The rows of X fall into 3 groups, and each row is roughly a mix of its group's hidden directions; some rows fit no group.
X, 130 rows:
[[-21 -36 -11   5  35  10  25  51 -27  -7  28 -13]
 [-39  21 -13  -9 -31   4 -46  17 -18  -5 -18  43]
 [ 42 -27 -40  -3  17  44 -11   6  16 -34 -17   8]
 [ 40  17 -22  11   8  49  13   1 -48 -17  15  16]
 [ 25  18 -12  -5  26 -38  15  28  37 -39  -3 -33]
 [ 34 -39 -27  39  40 -16  22 -19  14  -9 -13   6]
 [ 28 -17 -11   0  40 -57 -17 -27  16  -8   8 -28]
 [ 78 -19 -12  -8  -5   5   8 -19 -17   7   9  26]
 [-20   4 -27 -38  23 -22 -27 -34  30  13 -41  -2]
 [-16  21  19  30  33 -53  29 -21  29 -13   1  -4]
 [ 43 -12 -13  17  10  35  55  13  -6 -16   3  31]
 [  1  45  35  37 -25   5  18  36  30 -16   3  14]
 [ 44  36   1  24 -26  31   8  15 -22  -9  -5  44]
 [-33  -8   6 -23  47 -17 -38  -4   0  -4  -3 -51]
 [-15 -13  -2 -48 -41 -21 -32  22   9  24  12 -34]
 [ 24  23  21  -2  -6 -41   6  -3  56  14   1 -39]
 [ 69  -3 -23  -7   2  -8  48   0  15  -5  10  13]
 [ 27 -10 -13  19  10 -70  12 -21 -14  13  23  19]
 [-32  17 -43 -38 -29  -7  39  29   6  -7 -13   6]
 [ 30 -10  30  47   3 -16  60   3 -10   6   8   8]
 [ 18 -25 -20 -24 -44   6   7  41 -31  20  32  11]
 [ -9 -21 -27 -45  -4  55  29  -2   3  -8 -27  16]
 [ 19 -12  32  53  16  -5  14 -30  24  -7 -31  30]
 [ 12  -4  -2   2  -6  17  69  40  34 -13   2  -1]
 [  9  12   5  -6 -31 -41  36  40  13   5  46  14]
 [-62 -13  26   9 -11  27 -10  17   8  12  45  -7]
 [  9  51  18  30 -37 -23  16  17  21  28 -23  10]
 [-38   8  51  -9 -23  -9  -3   9  54   0  -3 -22]
 [  4  -6  33   2 -62 -29  -5 -13  36  21 -10  19]
 [-52  11 -23   2 -30  14 -38  45  -7  -1 -17  -6]
 [  0  23  53 -10 -18 -21  49  28  17  12  18  -9]
 [ 47   0  34 -21 -31 -35  21   3  40  13   0   0]
 [-43   3 -28  14  33  30 -32 -31 -34  -7 -13   4]
 [-36 -27  27 -32  -8  37  10  11  32  31  24 -15]
 [ 35  33 -22  18  -3  34   5   0 -29 -24 -36  35]
 [-25 -14  11  -1  20  42 -47 -44 -12  12 -24 -10]
 [-10 -15 -22 -35  12  35 -56 -34 -20   4   8  -6]
 [-52  -8 -15  -7  11  30 -58  18 -17 -13   5  -1]
 [ 12 -29   7  35   6  29  50  44  -2  -7 -17  15]
 [-17 -30 -50 -30   9  15 -35 -15 -29   3 -32  -6]
 [ 16 -14  19  12  -5 -11  45  52  38  12  21 -19]
 [ -1 -25 -44  -6  47   1   1 -12  14 -30 -42 -17]
 [  1 -23 -54 -15  40  29 -25 -10  -5 -12 -11 -33]
 [ 35  19  52   0 -26  -2  38  -5  -4  21  29  21]
 [-17  -8  48 -11  36  12 -10 -52  18   9  -6 -27]
 [ 38 -20   5  18  44   9  -1 -55 -26 -10   5 -16]
 [  6  42  22  52   0  19 -25 -12  15  -2 -43   8]
 [ 23  -3 -39 -56 -33   3  33  13   8   9  11  19]
 [ -5   8 -13  18  34  11  -1 -65 -20 -30 -12 -26]
 [ 11 -28  34  39  48  17  36  -7  25   1   6  -2]
 [-34   0  24 -24 -26  38 -11 -51   7  10  22  21]
 [ 20  -6 -19  -4   9  71  -9  -2 -39 -12  -4  22]
 [ -2 -11 -17  -5  22 -29 -70 -31 -15   3  18 -10]
 [-14 -29  19  21  14 -50  17 -19  47  19  20  -9]
 [ 63  -2   5  21 -21 -25  21  -3  20  26  30 -16]
 [ 15 -39   5 -27  -1  65   1 -31   2  17   4  13]
 [-25  26  -5  28  23 -34  14  39   5 -39 -32 -15]
 [ -6 -18 -49 -18   9 -32 -30 -15 -34  17 -36  11]
 [-31  -3  35   1 -17 -33  33  35  35  20  20 -19]
 [ 49 -14 -13  39  -7  -3  54  21  -9 -11  15   8]
 [ -9  -5  21  30  40   8 -27  29 -12 -54  -3  23]
 [ -7  18 -44  20 -26  22 -41  -2 -26 -30 -14  30]
 [-30 -28 -33 -36  -8  27 -46  -2  -4  -2 -32 -14]
 [ 31 -48  -7 -18   7   1  54   9  35 -13   9  -2]
 [ 31 -31 -23 -11  47  -6  10 -41  17 -35  10  -7]
 [ 41 -33 -23  22  35  32  20 -17 -15 -26   2  25]
 [ 20 -20 -16 -39   4 -31  41  -4  -7  20 -48  11]
 [-47  -9   0 -28  24  13 -40  46   9  -6 -22  -9]
 [-16 -32 -10  -6  13  36  46  54   1 -12  -8   6]
 [-27  46  16  12 -34  35 -39  23  -8  10 -20  -5]
 [ -8 -21 -33  -8   3  59 -32 -13 -40   1 -10  14]
 [ 11  30  10  48 -16  26 -32  12 -42   1  -5  30]
 [ 50 -12 -15  13   2  47  13  -4 -29   8 -17  39]
 [  6  34 -20  16 -34  -3 -11  48 -43  11   3  29]
 [ 17 -18  15  24 -23  -9  48  49  -1  26  25  17]
 [ 27 -21  19  -8  -2  10  53  36  40  -5  25 -10]
 [-13  33 -11  45  14 -15 -57  11   3 -27  18  -2]
 [ 28  49  22  20 -20  -3  41  35 -13  -3   0  26]
 [ 13  16  19 -24 -16 -42  13   4  58   8  -7 -34]
 [-20  54  21 -20   3 -53 -11 -15   9  -1  19 -21]
 [-19 -20  18  -6  -5 -27  45  24  56   3  -6 -24]
 [  8  -4  37  66  -7  16  32  -5  -7  -1 -22  24]
 [ 14  26  11  31 -14  16  49  38  28 -31  12   6]
 [ 11  24  -9 -24 -13 -32 -27  -8  46  16 -20 -46]
 [ 14  27 -29  19 -14  38   4   3 -29 -16 -45  36]
 [ 48  -4   8  -6 -27 -22  47  -3   8  15  43  17]
 [ 47 -30 -10  -9 -22  10  49  10  36 -16  10  12]
 [-12   9  11  -1  17 -24 -23 -31  55  -5 -31 -38]
 [ -7 -21   5 -13   0 -42  44   2  57  10  -8 -20]
 [ 11  -6 -35 -12  34  37   0 -18  -2 -40 -47  -9]
 [ 36 -36   0 -10  26 -16  44 -20  44  -2 -15  -3]
 [  9 -19  51   6  33  11  30 -24  35   8  -2 -35]
 [-10  22   7 -29   7 -24 -25 -20  50  -3 -17 -48]
 [ 29  -7 -22 -25 -37   0   4  53  31  32  -8   1]
 [  9   5 -19  43  25  49 -15 -22 -26 -22 -18  25]
 [-27  34 -29 -11   1 -27 -47 -13  15 -10   4 -44]
 [ 37  -2  11  25   3 -48  48   8  18  19  10  26]
 [  5  14  -1 -22  14 -20 -36 -41  41   5 -31 -36]
 [-36  32 -12 -41 -18 -11 -48 -31   8   7 -15  -2]
 [ 33 -41 -24   5  32  31  28  38 -16 -19   0   0]
 [  5   0 -10 -27 -29  73 -14  11 -15 -13 -22   7]
 [ -6 -39 -10 -37  23 -53  -6   8  27  10  -5 -28]
 [-11 -35 -11 -29  -3  71   5 -11 -12  -4  12 -22]
 [-52  11  29 -14  -7  39 -10  42   0   8 -18 -24]
 [ 18  18  25  13 -38 -42 -11   3  24  36  40  -5]
 [-18 -30 -57   7  41 -13 -30 -14 -21  -4   1 -17]
 [ 38  -7 -29 -38  -5  31  -3 -32  39 -27  -4 -14]
 [ 40 -15 -14   7   4 -16  47   6  53 -26   8 -10]
 [ 10   7 -54  -8  23 -12 -35  -5 -28  -2 -42 -27]
 [-22 -31  17 -35  21 -35  10 -18  42   5 -17 -34]
 [-30 -38  20  17  31  45  31  32  -2 -11  -7  -2]
 [ 37  15 -13  28   8  22  54   8   4 -21 -28  29]
 [ 59  11  -9  14  -5 -51  39   9  -6   1   9   2]
 [  8   3   0  27  47  12 -42 -39 -34 -23  -3  11]
 [ 53  11  -3  28  25 -49  11  13  26 -13   4  21]
 [ -4  36 -33  17  -5  10 -48  18 -49 -13  -2  14]
 [ 24   0   9  37  12 -12  66  13  34  -7   3  14]
 [ 20 -41  42  13  44   9  16  20  12  12  22 -25]
 [ 25 -13  13  12  -9 -61   3  32  33  13   5 -31]
 [ 40 -30   1 -14  13 -21  62  18  11  -7  25   7]
 [-12   9  18   8 -32 -16 -43 -40  37  14 -35  -2]
 [ 22 -32 -21  21  18   2  65  -9  23   1 -19  16]
 [  2   8  25   1 -47  50  28  38  22  -2   1  11]
 [ 29 -13 -37  -2  23  49  15 -27 -20 -23 -30  12]
 [-26  -8 -14 -19 -16 -15 -70 -21 -22  21 -10   3]
 [-52 -19  -8 -20  -1 -21 -58 -11   5  12  -4 -25]
 [ 26   4 -33   8   6  56 -33 -12 -34 -24   2  14]
 [-23  19  20  25  29 -19 -58 -19  -6  -3 -29 -22]
 [-10  -1 -52   7  29 -43 -12 -10 -31   5 -37   7]
 [ 23 -18  21  47  37 -13  35  37   3 -11   1 -21]]

One row of each group comes first, with its name. Which group is each row after those in?
[ -7 -27  28  -3  21 -45  -9 -19  45   9  32 -26] | A
[ -3 -32   0 -17  28 -50  18 -15  45  -2   1 -32] | Q
[-25 -13  17  14  30   4  33  51  26  -7 -26 -30] | S

[ 30 -27  15  21  38  -1  50 -11  35 -15 -18   9] | Q
[ 13  24  34  34 -43 -31  11   6  18   8  33  25] | S
[ -1   2  -1 -36 -27  29 -30  38 -38   8  37 -14] | A
[  9 -29 -28 -12  10  68  24  16  -4 -22   8 -16] | A
[ 13 -27 -42  -7  45 -25  -2 -43 -19   1 -24  -1] | A
[ 12   2  25  66  30  12  18  -4   7  -8 -33  23] | Q
[  9  27  18  42  -7 -46  22 -16  46   0 -17   6] | Q
[ 21  25  -2  34 -27 -52  44   9 -16   4   8  17] | S
[  9 -16 -23 -11 -20 -52 -41 -44  17   4  10 -10] | Q
[-47 -27 -14 -11  32  33  17  39 -20 -23  -3  -1] | S
[ 36 -27  11  10   1  22  66  20  18 -11  13  11] | S
